In the data rows, zero lies at 7.5, halfway between 7 and 8.
Some points:
tensor([6., 11., 8., 3., 7., 4., 5., 12., 4., 9., 8., 5., 2., 10., 4., 7., 6., 4., 7., 7., 9., 6., 11., 7., 9., 4., 9., 7., 8., 8., 7., 11.])
tensor([8., 3., 9., 6., 6., 7., 5., 9., 12., 2., 7., 6., 6., 15., 10., 9., 6., 6., 11., 9., 8., 8., 10., 10., 8., 4., 7., 4., 8., 9., 5., 8.])
tensor([7., 8., 7., 11., 9., 4., 5., 7., 11., 10., 11., 8., 12., 0., 13., 10., 6., 5., 7., 7., 10., 13., 5., 8., 6., 5., 10., 12., 9., 10., 6., 6.])
tensor([6., 5., 9., 9., 4., 9., 4., 7., 3., 10., 7., 11., 12., 12., 10., 7., 7., 10., 7., 8., 7., 9., 3., 6., 11., 6., 11., 10., 9., 8., 7., 4.])
tensor([9., 9., 5., 5., 7., 6., 7., 5., 6., 6., 5., 8., 7., 4., 5., 5., 0., 14., 8., 3., 7., 11., 12., 11., 6., 7., 10., 8., 9., 2., 8., 5.])
tensor([6., 5., 1., 5., 8., 13., 3., 8., 10., 11., 6., 12., 6., 5., 8., 3., 9., 12., 8., 12., 8., 5., 7., 10., 8., 7., 4., 6., 7., 11., 10., 8.])
tensor([7., 0., 10., 6., 10., 11., 12., 10., 8., 13., 10., 6., 6., 9., 7., 10., 7., 9., 11., 7., 3., 9., 8., 7., 3., 7., 11., 7., 7., 7., 9., 10.])
tensor([8., 10., 8., 4., 10., 12., 8., 6., 12., 6., 8., 6., 5., 11., 8., 9., 7., 3., 6., 6., 7., 13., 8., 5., 8., 11., 6., 7., 8., 9., 8., 10.])
tensor([11., 9., 9., 6., 12., 8., 7., 9., 4., 7., 10., 8., 13., 12., 11., 8., 7., 9., 7., 10., 12., 6., 13., 6., 6., 9., 6., 9., 8., 5., 10., 13.])
tensor([13., 10., 5., 6., 5., 8., 5., 8., 8., 2., 9., 13., 6., 6., 7., 9., 7., 8., 6., 9., 1., 8., 7., 6., 10., 10., 8., 5., 12., 11., 10., 9.])
tensor([10., 7., 9., 6., 7., 12., 6., 12., 4., 6., 7., 5., 4., 2., 7., 3., 8., 8., 1., 9., 8., 12., 6., 9., 6., 9., 9., 7., 9., 9., 2., 11.])
tensor([10., 7., 6., 5., 13., 11., 5., 8., 7., 8., 7., 6., 8., 6., 7., 5., 7., 5., 7., 7., 9., 5., 10., 8., 11., 8., 11., 9., 6., 11., 3., 5.])
tensor([5., 9., 6., 11., 8., 8., 6., 5., 2., 7., 7., 7., 7., 8., 3., 5., 9., 12., 8., 9., 5., 7., 8., 7., 9., 7., 4., 11., 7., 6., 3., 14.])
tensor([5., 6., 13., 3., 1., 9., 10., 11., 10., 11., 4., 9., 8., 7., 12., 6., 7., 9., 7., 8., 7., 8., 9., 6., 8., 7., 0., 10., 9., 6., 6., 8.])
tensor([9., 6., 3., 7., 3., 6., 8., 5., 8., 9., 9., 5., 8., 6., 5., 10., 6., 7., 9., 7., 8., 7., 10., 14., 10., 10., 7., 2., 8., 9., 5., 8.])
tensor([6., 9., 9., 6., 7., 7., 14., 8., 7., 4., 6., 3., 12., 8., 10., 4., 9., 9., 8., 6., 7., 0., 8., 7., 5., 8., 9., 5., 11., 10., 4., 6.])
tensor([6., 5., 7., 5., 6., 7., 9., 5., 10., 9., 8., 8., 4., 8., 11., 5., 14., 7., 11., 4., 6., 6., 9., 7., 13., 5., 7., 9., 11., 5., 12., 7.])
tensor([4., 8., 7., 9., 6., 9., 3., 5., 12., 6., 5., 7., 8., 8., 6., 8., 7., 8., 6., 7., 8., 4., 3., 5., 6., 5., 10., 8., 7., 8., 3., 11.])
tensor([12., 9., 6., 6., 8., 9., 10., 9., 7., 10., 10., 8., 9., 8., 3., 7., 8., 6., 13., 3., 6., 7., 6., 4., 5., 12., 6., 9., 5., 5., 6., 6.])
tensor([7., 7., 5., 7., 11., 11., 10., 10., 8., 8., 10., 11., 8., 4., 8., 8., 5., 7., 8., 4., 8., 7., 10., 6., 10., 6., 10., 6., 9., 7., 10., 6.])
tensor([8., 11., 7., 9., 10., 7., 8., 4., 0., 6., 2., 9., 4., 6., 13., 7., 9., 3., 12., 11., 6., 8., 8., 10., 7., 8., 5., 7., 7., 5., 6., 4.])
tensor([1., 9., 3., 9., 9., 7., 9., 10., 6., 7., 6., 8., 9., 8., 6., 13., 9., 11., 5., 7., 8., 6., 5., 11., 2., 11., 8., 7., 9., 7., 9., 7.])
tensor([6., 10., 12., 6., 13., 9., 5., 7., 11., 6., 1., 9., 7., 8., 5., 9., 5., 7., 8., 8., 6., 2., 6., 8., 6., 11., 10., 10., 8., 7., 9., 11.])
tensor([0., 6., 10., 9., 6., 8., 4., 10., 6., 6., 8., 9., 7., 6., 10., 11., 7., 2., 9., 6., 6., 8., 9., 10., 7., 12., 7., 8., 7., 4., 3., 7.])
tensor([11., 6., 11., 9., 8., 8., 6., 8., 5., 7., 5., 7., 6., 5., 9., 8., 5., 7., 13., 4., 11., 7., 5., 10., 8., 9., 5., 5., 7., 7., 8., 5.])
tensor([8., 5., 5., 8., 7., 8., 13., 7., 7., 8., 12., 8., 8., 5., 10., 7., 4., 5., 6., 8., 4., 4., 13., 6., 4., 2., 7., 10., 4., 8., 7., 9.])
tensor([8., 4., 8., 9., 10., 6., 8., 6., 5., 9., 6., 12., 10., 6., 7., 9., 9., 10., 9., 7., 8., 9., 6., 3., 7., 6., 8., 4., 9., 9., 2., 10.])
tensor([9., 7., 5., 6., 3., 10., 6., 9., 6., 5., 5., 11., 10., 7., 6., 7., 7., 7., 8., 2., 8., 7., 7., 11., 5., 2., 6., 8., 0., 10., 11., 9.])
tensor([6., 7., 12., 6., 10., 5., 8., 9., 8., 4., 10., 10., 11., 6., 8., 8., 9., 10., 6., 2., 5., 6., 8., 9., 13., 8., 1., 5., 8., 8., 7., 8.])
tensor([4., 10., 7., 7., 6., 10., 12., 6., 5., 6., 5., 7., 7., 10., 10., 5., 8., 7., 6., 7., 14., 9., 3., 4., 9., 7., 8., 5., 6., 7., 10., 11.])
tensor([5., 7., 8., 14., 9., 8., 6., 4., 6., 9., 11., 11., 5., 7., 6., 4., 6., 9., 3., 4., 11., 6., 11., 5., 9., 8., 5., 4., 6., 5., 10., 8.])
tensor([10., 11., 10., 9., 5., 4., 6., 8., 9., 11., 6., 8., 9., 8., 5., 2., 11., 6., 8., 7., 8., 5., 6., 13., 6., 5., 12., 10., 10., 7., 10., 13.])
tensor([11., 12., 11., 6., 9., 6., 4., 9., 8., 6., 8., 2., 9., 8., 13., 11., 11., 8., 6., 7., 6., 5., 8., 6., 6., 8., 5., 7., 4., 6., 10., 0.])
tensor([7., 11., 6., 9., 12., 8., 8., 6., 9., 8., 8., 4., 10., 10., 6., 5., 7., 7., 9., 9., 5., 15., 5., 9., 3., 1., 4., 7., 11., 4., 6., 5.])
tensor([4., 8., 2., 8., 8., 3., 7., 9., 5., 8., 7., 11., 3., 9., 8., 6., 3., 10., 7., 11., 6., 7., 10., 6., 8., 11., 6., 12., 7., 8., 7., 3.])
tensor([10., 10., 5., 10., 3., 8., 11., 9., 10., 3., 9., 8., 7., 6., 10., 9., 4., 6., 7., 12., 11., 6., 4., 10., 8., 9., 7., 9., 9., 0., 8., 12.])
tensor([5., 7., 10., 4., 10., 6., 6., 10., 9., 9., 7., 8., 9., 3., 0., 11., 9., 5., 9., 14., 7., 5., 6., 7., 8., 3., 9., 4., 6., 4., 8., 7.])
tensor([7., 3., 5., 7., 9., 8., 10., 4., 7., 6., 10., 8., 12., 9., 6., 8., 6., 8., 2., 13., 8., 11., 8., 12., 7., 12., 6., 7., 7., 8., 9., 5.])
tensor([6., 10., 0., 8., 7., 9., 8., 9., 10., 9., 7., 4., 8., 10., 8., 9., 8., 8., 7., 4., 7., 6., 1., 7., 9., 7., 8., 9., 8., 7., 9., 4.])
tensor([6., 10., 7., 9., 12., 4., 8., 6., 9., 8., 14., 10., 6., 8., 11., 5., 8., 7., 8., 8., 8., 6., 6., 10., 10., 8., 7., 6., 3., 9., 3., 7.])
tensor([8., 6., 8., 13., 9., 4., 12., 13., 7., 10., 5., 6., 6., 8., 12., 5., 5., 10., 7., 8., 6., 11., 6., 8., 9., 13., 10., 6., 4., 9., 11., 10.])
tensor([7., 7., 10., 2., 3., 4., 8., 5., 3., 8., 9., 5., 5., 6., 8., 9., 7., 11., 8., 10., 7., 4., 3., 2., 8., 8., 9., 7., 5., 8., 8., 10.])
tensor([13., 2., 4., 9., 6., 7., 6., 6., 7., 7., 7., 6., 10., 11., 5., 7., 9., 2., 5., 5., 9., 3., 5., 6., 8., 10., 6., 9., 12., 5., 6., 6.])
tensor([7., 5., 7., 7., 8., 7., 7., 0., 6., 7., 7., 5., 6., 9., 8., 10., 9., 4., 6., 5., 7., 8., 6., 10., 7., 8., 7., 10., 8., 12., 11., 12.])
tensor([10., 7., 5., 13., 10., 8., 13., 9., 11., 6., 2., 4., 9., 6., 5., 7., 11., 7., 8., 7., 7., 8., 12., 6., 10., 9., 7., 8., 5., 8., 4., 5.])
tensor([6., 3., 10., 9., 7., 6., 6., 9., 8., 6., 12., 3., 4., 8., 7., 5., 10., 9., 8., 8., 7., 6., 7., 8., 4., 7., 11., 7., 13., 6., 11., 5.])
tensor([8., 10., 6., 6., 12., 5., 10., 7., 4., 12., 6., 10., 7., 8., 9., 10., 9., 8., 5., 10., 9., 12., 7., 11., 12., 9., 9., 9., 5., 6., 12., 6.])
tensor([9., 9., 9., 11., 5., 6., 9., 8., 8., 1., 8., 13., 5., 6., 7., 9., 12., 8., 11., 8., 9., 10., 12., 4., 3., 9., 10., 8., 6., 10., 10., 5.])
tensor([10., 5., 8., 4., 6., 4., 11., 8., 11., 5., 4., 6., 4., 10., 9., 14., 10., 7., 7., 3., 9., 11., 8., 7., 7., 5., 8., 9., 6., 6., 4., 5.])
tensor([9., 7., 10., 11., 6., 9., 9., 6., 9., 5., 9., 5., 6., 6., 6., 5., 4., 7., 4., 8., 5., 4., 2., 7., 10., 5., 8., 9., 6., 6., 10., 6.])
tensor([7., 6., 9., 7., 7., 5., 6., 9., 7., 2., 7., 3., 13., 8., 2., 4., 8., 7., 10., 9., 8., 14., 7., 5., 10., 5., 7., 10., 7., 10., 12., 8.])
tensor([8., 9., 4., 10., 5., 7., 2., 5., 8., 9., 8., 6., 12., 10., 12., 7., 8., 9., 7., 9., 3., 9., 12., 5., 9., 8., 12., 5., 2., 3., 8., 9.])
tensor([8., 12., 12., 11., 4., 14., 10., 6., 7., 10., 11., 6., 7., 9., 3., 14., 8., 9., 11., 9., 9., 7., 11., 9., 9., 7., 7., 8., 11., 12., 8., 5.])
tensor([4., 9., 8., 6., 2., 8., 3., 8., 10., 12., 8., 5., 11., 5., 7., 5., 8., 5., 12., 7., 8., 8., 10., 6., 4., 15., 5., 8., 8., 10., 8., 8.])
tensor([7., 9., 9., 8., 8., 5., 12., 5., 10., 9., 2., 11., 7., 7., 6., 6., 5., 3., 3., 10., 6., 8., 9., 4., 6., 5., 7., 4., 10., 9., 9., 5.])
tensor([8., 10., 12., 3., 5., 8., 9., 5., 9., 11., 11., 10., 5., 12., 4., 5., 9., 11., 5., 9., 9., 9., 7., 11., 6., 8., 10., 8., 3., 7., 3., 3.])
tensor([10., 6., 6., 10., 8., 8., 1., 11., 8., 11., 6., 7., 2., 10., 7., 12., 8., 9., 4., 8., 10., 7., 8., 4., 4., 3., 4., 7., 10., 10., 9., 8.])
Along one direction, these points spread out more than along any other. Take the direction at right angles to it along which they spread out most. Then take the direction at right angles to both along which they spread out most. Go by this last direction. For each point below, how far along it does it lie, from 0 to 99? 50 is the average, and the first point above lies past it. One standard deviation of the points above along it is 16.
tensor([10., 7., 9., 6., 7., 12., 6., 12., 4., 6., 7., 5., 4., 2., 7., 3., 8., 8., 1., 9., 8., 12., 6., 9., 6., 9., 9., 7., 9., 9., 2., 11.]) 50
tensor([8., 9., 4., 10., 5., 7., 2., 5., 8., 9., 8., 6., 12., 10., 12., 7., 8., 9., 7., 9., 3., 9., 12., 5., 9., 8., 12., 5., 2., 3., 8., 9.]) 47
tensor([7., 5., 7., 7., 8., 7., 7., 0., 6., 7., 7., 5., 6., 9., 8., 10., 9., 4., 6., 5., 7., 8., 6., 10., 7., 8., 7., 10., 8., 12., 11., 12.]) 34
tensor([7., 9., 9., 8., 8., 5., 12., 5., 10., 9., 2., 11., 7., 7., 6., 6., 5., 3., 3., 10., 6., 8., 9., 4., 6., 5., 7., 4., 10., 9., 9., 5.]) 42
tensor([7., 8., 7., 11., 9., 4., 5., 7., 11., 10., 11., 8., 12., 0., 13., 10., 6., 5., 7., 7., 10., 13., 5., 8., 6., 5., 10., 12., 9., 10., 6., 6.]) 23
tensor([10., 10., 5., 10., 3., 8., 11., 9., 10., 3., 9., 8., 7., 6., 10., 9., 4., 6., 7., 12., 11., 6., 4., 10., 8., 9., 7., 9., 9., 0., 8., 12.]) 26
tensor([9., 6., 3., 7., 3., 6., 8., 5., 8., 9., 9., 5., 8., 6., 5., 10., 6., 7., 9., 7., 8., 7., 10., 14., 10., 10., 7., 2., 8., 9., 5., 8.]) 55
tensor([6., 11., 8., 3., 7., 4., 5., 12., 4., 9., 8., 5., 2., 10., 4., 7., 6., 4., 7., 7., 9., 6., 11., 7., 9., 4., 9., 7., 8., 8., 7., 11.]) 70
tensor([6., 5., 9., 9., 4., 9., 4., 7., 3., 10., 7., 11., 12., 12., 10., 7., 7., 10., 7., 8., 7., 9., 3., 6., 11., 6., 11., 10., 9., 8., 7., 4.]) 42
tensor([6., 10., 7., 9., 12., 4., 8., 6., 9., 8., 14., 10., 6., 8., 11., 5., 8., 7., 8., 8., 8., 6., 6., 10., 10., 8., 7., 6., 3., 9., 3., 7.]) 58
tensor([8., 10., 6., 6., 12., 5., 10., 7., 4., 12., 6., 10., 7., 8., 9., 10., 9., 8., 5., 10., 9., 12., 7., 11., 12., 9., 9., 9., 5., 6., 12., 6.]) 44
tensor([12., 9., 6., 6., 8., 9., 10., 9., 7., 10., 10., 8., 9., 8., 3., 7., 8., 6., 13., 3., 6., 7., 6., 4., 5., 12., 6., 9., 5., 5., 6., 6.]) 59
tensor([7., 7., 10., 2., 3., 4., 8., 5., 3., 8., 9., 5., 5., 6., 8., 9., 7., 11., 8., 10., 7., 4., 3., 2., 8., 8., 9., 7., 5., 8., 8., 10.]) 68
tensor([7., 6., 9., 7., 7., 5., 6., 9., 7., 2., 7., 3., 13., 8., 2., 4., 8., 7., 10., 9., 8., 14., 7., 5., 10., 5., 7., 10., 7., 10., 12., 8.]) 24
tensor([8., 10., 12., 3., 5., 8., 9., 5., 9., 11., 11., 10., 5., 12., 4., 5., 9., 11., 5., 9., 9., 9., 7., 11., 6., 8., 10., 8., 3., 7., 3., 3.]) 70
